[[-1.62 -0.86  4.00 -2.90 -1.86 -0.81 -1.45]
 [-1.63  0.67  0.08  0.33  0.06  0.19  0.11]
 [-2.97  0.05 -0.19  1.84  0.61  3.85  0.85]
 [ 0.09  0.04  0.28 -0.18  0.17  0.03 -0.46]
 [ 0.01  0.39  1.25  0.01 -5.49 -0.23  3.92]]
=>
[[-2.97  0.05 -0.19  1.84  0.61  3.85  0.85]
 [-1.63  0.67  0.08  0.33  0.06  0.19  0.11]
 [ 0.09  0.04  0.28 -0.18  0.17  0.03 -0.46]
 [ 0.01  0.39  1.25  0.01 -5.49 -0.23  3.92]
 [-1.62 -0.86  4.00 -2.90 -1.86 -0.81 -1.45]]

[[ 1.72 -0.46 -0.21 -0.54  1.18  1.26 -0.03  0.82 -0.45 -0.32]
 [-1.57 -1.69 -1.09 -1.91  4.38  0.27  2.44 -1.68  0.66  0.15]
 [-1.35 -1.69 -0.65 -2.91  4.97  1.59  3.44  1.53  0.51  0.53]]
=>
[[-1.57 -1.69 -1.09 -1.91  4.38  0.27  2.44 -1.68  0.66  0.15]
 [-1.35 -1.69 -0.65 -2.91  4.97  1.59  3.44  1.53  0.51  0.53]
 [ 1.72 -0.46 -0.21 -0.54  1.18  1.26 -0.03  0.82 -0.45 -0.32]]

[[ 5.68 -1.72  0.50  0.66]
 [-3.26  2.49  0.24 -3.34]
 [-3.08  2.14  0.54 -3.89]
 [-1.04  1.58  0.96 -5.32]
 [-4.79  2.35 -0.18 -0.70]
 [-4.96  1.96 -0.64  1.54]]
=>
[[-4.96  1.96 -0.64  1.54]
 [-4.79  2.35 -0.18 -0.70]
 [-3.26  2.49  0.24 -3.34]
 [ 5.68 -1.72  0.50  0.66]
 [-3.08  2.14  0.54 -3.89]
 [-1.04  1.58  0.96 -5.32]]

[[-0.71  1.39 -3.87 -0.37  1.38 -0.45  2.42]
 [-0.59  6.75  1.79  1.10  2.10  0.21  1.67]
 [-1.79 -1.67  0.92  0.74 -3.37  0.15  3.49]
 [ 2.61  0.24  1.03 -1.04  0.36  1.66 -2.29]
 [ 3.16 -1.18  0.17  4.07  1.52 -5.29 -3.46]
 [ 4.02  0.60  4.31  0.07 -2.99  0.20  0.06]
 [-0.68  1.23 -0.47 -4.70 -0.70  4.65 -2.33]]
=>
[[-0.71  1.39 -3.87 -0.37  1.38 -0.45  2.42]
 [-0.68  1.23 -0.47 -4.70 -0.70  4.65 -2.33]
 [ 3.16 -1.18  0.17  4.07  1.52 -5.29 -3.46]
 [-1.79 -1.67  0.92  0.74 -3.37  0.15  3.49]
 [ 2.61  0.24  1.03 -1.04  0.36  1.66 -2.29]
 [-0.59  6.75  1.79  1.10  2.10  0.21  1.67]
 [ 4.02  0.60  4.31  0.07 -2.99  0.20  0.06]]

[[-1.81  0.86  0.70  4.31 -0.93  0.28  1.06 -2.57 -0.42 -3.29 -3.57]
 [ 0.68  3.17 -1.33  0.84  1.52  3.58 -0.69  0.35 -2.48 -2.26  2.76]
 [ 0.86  1.46 -3.49 -2.43  1.74  3.39 -2.73 -0.69  0.52 -2.35  3.83]
 [ 1.45  2.31  5.65  6.05 -2.33 -3.07 -3.21  0.02  5.60 -6.47  2.27]
 [-0.49  1.01 -2.44  2.72  2.88  4.31  3.49 -0.69 -3.47  3.01 -2.94]]
=>
[[ 0.86  1.46 -3.49 -2.43  1.74  3.39 -2.73 -0.69  0.52 -2.35  3.83]
 [-0.49  1.01 -2.44  2.72  2.88  4.31  3.49 -0.69 -3.47  3.01 -2.94]
 [ 0.68  3.17 -1.33  0.84  1.52  3.58 -0.69  0.35 -2.48 -2.26  2.76]
 [-1.81  0.86  0.70  4.31 -0.93  0.28  1.06 -2.57 -0.42 -3.29 -3.57]
 [ 1.45  2.31  5.65  6.05 -2.33 -3.07 -3.21  0.02  5.60 -6.47  2.27]]

[[ 2.41  1.62 -1.65 -3.86 -1.47 -3.55  1.65  1.06]
 [ 3.04  0.88 -1.54  1.24 -0.99  2.29 -0.13  5.10]
 [ 0.82 -4.56  1.32 -0.89 -0.31  0.84  0.16  1.49]
 [ 1.79  1.62 -0.80  2.52 -0.16  0.61 -0.48 -2.33]]
=>
[[ 2.41  1.62 -1.65 -3.86 -1.47 -3.55  1.65  1.06]
 [ 3.04  0.88 -1.54  1.24 -0.99  2.29 -0.13  5.10]
 [ 1.79  1.62 -0.80  2.52 -0.16  0.61 -0.48 -2.33]
 [ 0.82 -4.56  1.32 -0.89 -0.31  0.84  0.16  1.49]]

[[ 2.03  4.83 -0.71 -2.08 -5.59 -1.37]
 [-3.56  1.49  1.54  0.67  1.06  0.74]
 [-0.39 -2.79  6.04 -2.92 -1.80  0.43]
 [-2.99  1.66 -0.77  2.68 -2.47 -0.09]]
=>
[[-2.99  1.66 -0.77  2.68 -2.47 -0.09]
 [ 2.03  4.83 -0.71 -2.08 -5.59 -1.37]
 [-3.56  1.49  1.54  0.67  1.06  0.74]
 [-0.39 -2.79  6.04 -2.92 -1.80  0.43]]

[[1.55 1.70 2.64 0.48 2.55 4.10 2.42 0.98]
 [1.27 1.12 1.93 1.16 1.34 1.10 5.20 1.82]
 [0.96 1.44 2.60 1.04 1.38 0.44 0.88 1.56]
 [0.84 0.81 2.59 0.51 1.82 2.94 0.68 2.12]
 [2.63 1.52 1.40 1.65 1.36 0.18 1.01 1.24]
 [1.83 1.21 2.16 1.74 1.01 0.68 1.32 1.92]
 [1.25 1.83 2.24 0.83 1.01 1.20 0.86 1.58]
 [2.56 1.06 2.86 0.35 0.68 1.14 1.79 0.79]
 [0.88 1.45 0.79 1.43 1.01 1.19 1.11 1.39]
 [1.09 1.32 0.77 0.60 1.04 0.76 0.74 0.67]
 [2.63 0.80 0.91 1.01 1.25 0.98 1.06 0.38]
 [1.61 2.35 2.22 0.56 2.11 2.68 1.81 1.56]]
=>
[[1.09 1.32 0.77 0.60 1.04 0.76 0.74 0.67]
 [0.88 1.45 0.79 1.43 1.01 1.19 1.11 1.39]
 [2.63 0.80 0.91 1.01 1.25 0.98 1.06 0.38]
 [2.63 1.52 1.40 1.65 1.36 0.18 1.01 1.24]
 [1.27 1.12 1.93 1.16 1.34 1.10 5.20 1.82]
 [1.83 1.21 2.16 1.74 1.01 0.68 1.32 1.92]
 [1.61 2.35 2.22 0.56 2.11 2.68 1.81 1.56]
 [1.25 1.83 2.24 0.83 1.01 1.20 0.86 1.58]
 [0.84 0.81 2.59 0.51 1.82 2.94 0.68 2.12]
 [0.96 1.44 2.60 1.04 1.38 0.44 0.88 1.56]
 [1.55 1.70 2.64 0.48 2.55 4.10 2.42 0.98]
 [2.56 1.06 2.86 0.35 0.68 1.14 1.79 0.79]]
